(in the rows, 128 means zero)
Turns, then the turns between two rows, first turn first; the first pair answered:
turn q796:
[141 140 127  98 127 135  91 123 139 110 139 115 133 179 132 104 158 122
 106 149 111 139] => [127 149 116 113  95 133 121 107 139 119 157 142 100 144 116 107 140  88
 132 169 111 116]
[121  88 140 170 121  81 123 188 133 138 137  81  78 135 112 140 156  78
 170 150 124 139] => [123  87 146 163 142  75 116 191 125 140 128  71  98 139 115 147 151  86
 163 134 137 148]
[119 101 120 139 156 120 144 132 109 167 160  92 182  83 169 154 102 114
 142 115 140 162] => [143 102 124 122 153 138 111 139 121 153 153  85 190 134 193 135 142 149
 118 124 100 172]
turn q916:
[132 131 109 109 163  97 123 151 126 137 116  95 162 141 140 107 135 105
 118 113 167 149] => [125 126 106 119 155  96 133 152 114 144 124  97 155 126 138 107 124 100
 127 116 172 154]
[108 105 125 111 120 130  91 125 153 124  96 142 127  92 110 108 148 125
 124 130  95 114] => [124 115 133 102 125 133  86 131 150 116 103 122 126 131 123  99 163 130
 121 129  94 130]
[101  95 135 181 112 127 158 145  94 161 147 119 117  83 129 138 101 110
 155 126 134 134] => [ 74  94 126 158 116 130 146 139 141 145 110 153 134  61 102 145 105 133
 128 124 117 102]
[113 105 148 158 193 107 108 100 109 121  84 102 158 108 101 165 115 151
 122  62 167 117] => [120 110 149 147 196 109  96 101 115 111  82 100 163 127 105 165 122 156
 116  63 163 122]
turn q798:
[163 143 146 137 137 126 125 131  88 132 162  93 117 166 148 122 128 109
 143 118 148 160] => [133 103 133 165  96 158 147 130  90 153 159 126 108 110 140 136 131 131
 151 138  99 132]
[143 109 130 146 110 154 134 143 107 138 143 114 124 131 154 130 141 158
 105 144  94 142] => [140 112 131 131 127 146 117 145 117 128 124 108 143 140 151 131 144 169
  87 137 102 141]
[146 121 144 126 123 157  96 118 111 146 142 101 127 160 147 144 145 124
 119 114 128 142] => [142 113 142 137 106 167 105 116 107 151 149 105 115 148 145 145 147 121
 129 127 117 138]
Now pairs of rows:
(two turns a pair)
[129 112 143 140 142 126 135 124 120 138 118 128 152 112 142 134 110 147
 122 115 128 148] => [137 118 139 147 114 144 135 122 130 131 131 146 124 126 141 116 129 144
 131 138  99 133] => q796 q796
[116 104 114 121 167 136 105 126 114 103 112 144 149 146 148 148 149 174
 105 136  86 140] => [130 117 118 147 126 144 131 120  96 112 149 154 101 151 151 132 151 143
 138 171  72 141] => q916 q796
[107 121 120 146 102 126 147 110 132 136 132 147 111 114 109 134 139 105
 125 135 139 116] => [101 122 119 130 124 117 138 108 144 129 114 147 131 108 103 143 134 117
 116 121 152 117] => q916 q796
[154 133 143 126 171 100 130 136  99 130 137  73 149 144 139 138 115 113
 135 105 183 164] => [168 122 144 153 131 121 145 136  86 145 167  82 115 149 155 119 125 108
 152 132 150 166] => q796 q916
[130 123 121 161 108 103 168 126  55 162 159 132 113  84 132 144 116  93
 178 137 160 118] => [ 99 103 111 108 133 132 110 122 134 131  77 159 178  85 117 156 153 179
  99 120 108  82] => q798 q916
[126 137 167 132 131 137 174 148  98 100 118  55 171 110 122 123  49 126
 136  87 129 120] => [138 129 175 128 135 155 151 155  97  95 114  53 177 135 143 113  69 152
 120  95 102 128] => q798 q796
[139  77 133 159 120 162 113 145 106 114 100 128 165 105 162 137 134 134
 124 110  96 144] => [169 103 143 157 133 143 119 149  89 109 118 106 146 143 174 123 127  99
 144 107 133 163] => q798 q798
[148 124 155 137 171 114 120 133  86 131 119  80 164 161 144 158 122 129
 122 129 183 172] => [161 120 154 163 123 143 138 137  72 143 158  95 115 163 159 140 137 120
 150 164 143 171] => q796 q916
[139  87 133 136 118 148 117 154 119 123 132 106  98 152 160 115 151 153
 128 162  97 132] => [113  74 123 152 107 147 137 147 110 137 133 120  94 107 149 132 129 142
 143 163 104 121] => q916 q916
[139 122 142  70 159 112 145 106 207  82  84 146 140 158 117 141 127 149
  80 127 147 101] => [150 116 136 134  87 132 209 102 154 116 160 160  59 122 125 128 115  92
 148 176 125 103] => q798 q798
[128 106 129 157 115 121 120 138 101 130 126 136 144 137 120 141 123 181
  53 118 103 190] => [152 123 135 168 105 113 134 137  76 132 158 128 113 157 129 130 114 144
  83 129 121 205] => q798 q798
[107 107 104 140 166 117 136 137 106 120  86 123 163  95 119 148 110 121
 127 107 160 129] => [150 125 116 128 171 126 107 145 105 103  96 103 160 166 146 120 146 132
 117 115 141 148] => q798 q796
[123  56 133 171  89 189 137 150 109 160 115 161 118  80 143 163 137 181
 138 163  64  88] => [104  59 125 168  90 176 150 140 121 158 107 177 118  54 121 171 120 162
 143 159  86  76] => q916 q796
[140 134 149 103 127 123 154 149 118 134 145  90 143 168 146 126 114 106
 119 136  94 137] => [132 139 143 114 116 118 171 140 120 138 153  99 126 144 133 131 100  90
 137 135 106 130] => q796 q796
[142 135 142 137 110 122 117 130 105 114 144 123 140 176 151 126 149 148
 109 150 104 156] => [117 106 134 156 100 135 131 133  98 131 138 137 145 122 146 145 131 163
 107 152  92 145] => q916 q798
[138 121 128 139 101 145 136 122 121 136 147 142 102 141 135 117 143 126
 143 159  96 126] => [116 114 121 117 122 143 115 123 151 124 107 149 141 126 122 130 145 155
 110 142  92 112] => q916 q798
[104  98 120 145 143 118 124 124 135 133 110 149 148 100 120 138 113 169
  91 120 109  95] => [150 141 132 120 151 109 109 129 145 103 125 138 124 183 134 107 141 152
  90 130 111 107] => q798 q796
[147  82 164 172  79 120  85 142 113 127  87 141 119 171 117 172 132 139
 115 116 113 101] => [161  91 169 177  86 107  87 146  94 131  97 123 111 184 123 169 124 126
 124 110 137 122] => q798 q916
[127 125 138 147 169 146 137 143 144 123 142 119 156 149 148 142 133 118
 123 115 148 182] => [107 104 129 172 139 162 152 142 143 138 144 139 145 112 146 146 137 127
 127 127 115 166] => q798 q798
[124 123 125 144 145 105 128 157 145 155 139 122 161 120 148 127 198 143
 135 109 128 118] => [129 127 123 139 140 108 127 152 160 149 137 131 150 128 150 117 204 140
 134 113 123 110] => q796 q798
[155 141 153 116 133 100 128  91  97 138 130 100 117 130 142 130 109 121
 130 105 130 132] => [126 112 145 123 118 122 126  90 114 146 117 123 131  94 139 144 113 147
 116 111 100 114] => q798 q798
[128 151 143 142 105 142 124 141 162 114 150 156 124 143 125 104 152 145
 111 141 102 115] => [131 145 144 141 110 148 122 148 151 117 150 152 126 147 130 103 154 150
 114 141  99 121] => q916 q798
[146 127 128 128 117 147 134 138  84 134 176 113 117 111 156 126 119 109
 137 102 151 154] => [128 111 128 114 142 142 118 138 101 134 144 109 151  95 152 142 112 135
 115  83 154 148] => q916 q796
[113 116 131 136 144 101 141 135 128 118 119 112 160 114 101 146 105 114
 130 107 174 136] => [132 119 132 116 146 120 107 141 158 100 107 115 166 160 116 129 143 150
  96 117 132 131] => q916 q796
[103 158 127 137 113 134 132 108 123 136 124 125  79  81  78 136 126 150
 117 133 116 141] => [122 183 134 111 144 113 122 114 122 118 119 104  89 118  80 133 130 142
 107 117 150 160] => q798 q798
[ 88 135  97 104 138 103 117 127 170 109  99 154 153  81 103 150 107 111
 120 110 152 105] => [137 143 115  92 161 114  77 145 152  94 108 113 162 171 141 131 145 137
  97 108 139 145] => q796 q916
[112 104 129 137 120 104 140 129 142 126 105 163 145  95 116 133 103 133
 100 137 125 123] => [147 139 139 135 129  84 148 132 119 121 131 140 123 136 120 116 100  99
 123 140 159 143] => q798 q798
[108 127 113 133 118 123 129 124 146 110  84 154 134 107  94 138 114 120
 106 129 139  95] => [153 157 128 122 121 114 123 134 132 101 115 124 110 168 120 117 130  98
 122 138 154 122] => q916 q798
[104  76 134 148  96 134 132 129 123 152 116 165 150  47 129 154 127 151
 113 134  84  97] => [118  85 140 122 133 129  99 135 140 129  90 146 182  86 137 157 144 179
  84 117  84 105] => q796 q916
[140 146 141 119 160 120 111  98 177 107 105 141  93 176  96 142 149 114
 126 111 137 115] => [129 144 138 127 155 111 131  90 167 117 106 142  87 153  86 149 128  97
 142 108 153 108] => q796 q796
[154 122 106 137 114 104 107 129 117 113 127 128 154 137 155 110 157 164
 131 119  82 135] => [162 129 111 146 107 100 117 129 104 119 143 123 140 145 155 110 160 145
 145 124  88 144] => q798 q798
[130 177 119  96 110 115 137 107 159 106 129 163  97 141 100 102 125  89
 153 139 149 103] => [107 155 114  95 115 125 127 108 178 106 107 178 118 120  92 114 128 118
 130 135 127  85] => q798 q798
[131 139 124 119 148 111 121 133 120 130 127 113 125 123 121 126 130 124
 129 128 143 145] => [117 130 118 131 131 113 135 132 128 137 132 132 118  99 115 133 125 124
 134 137 129 128] => q798 q916
[116 124 136 135 137 142 115 103 113 142 121  96 153  82 112 159 104 126
 141  86 138 160] => [111 126 135 125 140 136 114  99 128 135 113 102 153  82 106 157 103 125
 132  88 142 153] => q798 q916
[132 140 137 126 120 120 125 131 136 113 136 135 107 153 132 120 143 126
 136 134 123 136] => [117 132 137 127 137 104 136 134 126 123 136 124 119 128 128 131 119 114
 145 119 153 140] => q796 q796
[107 118 114 136  97 158 140 124 163 143 110 162 108 134 104 122 148 165
 114 140  43  63] => [171 183 134 110 147 107 128 126 138 117 141 104  94 226 123  95 140 102
 137 123 125 112] => q798 q798
[103 113 135 121 153 102 164 113 134 140 127 122 135  80 136 139  89 170
 141  91 147 124] => [122 122 132  95 153 124 132 117 169 114 114 132 141 129 149 119 128 205
 110 100 104 113] => q916 q796
[142 165 116 111 150 116 141 136 131 112 143 126 103 159 109 110 124  84
 126 120 170 117] => [ 96 118  97 123 125 146 144 133 156 125 114 161 125  98  98 131 127 128
 106 130 116  80] => q798 q798
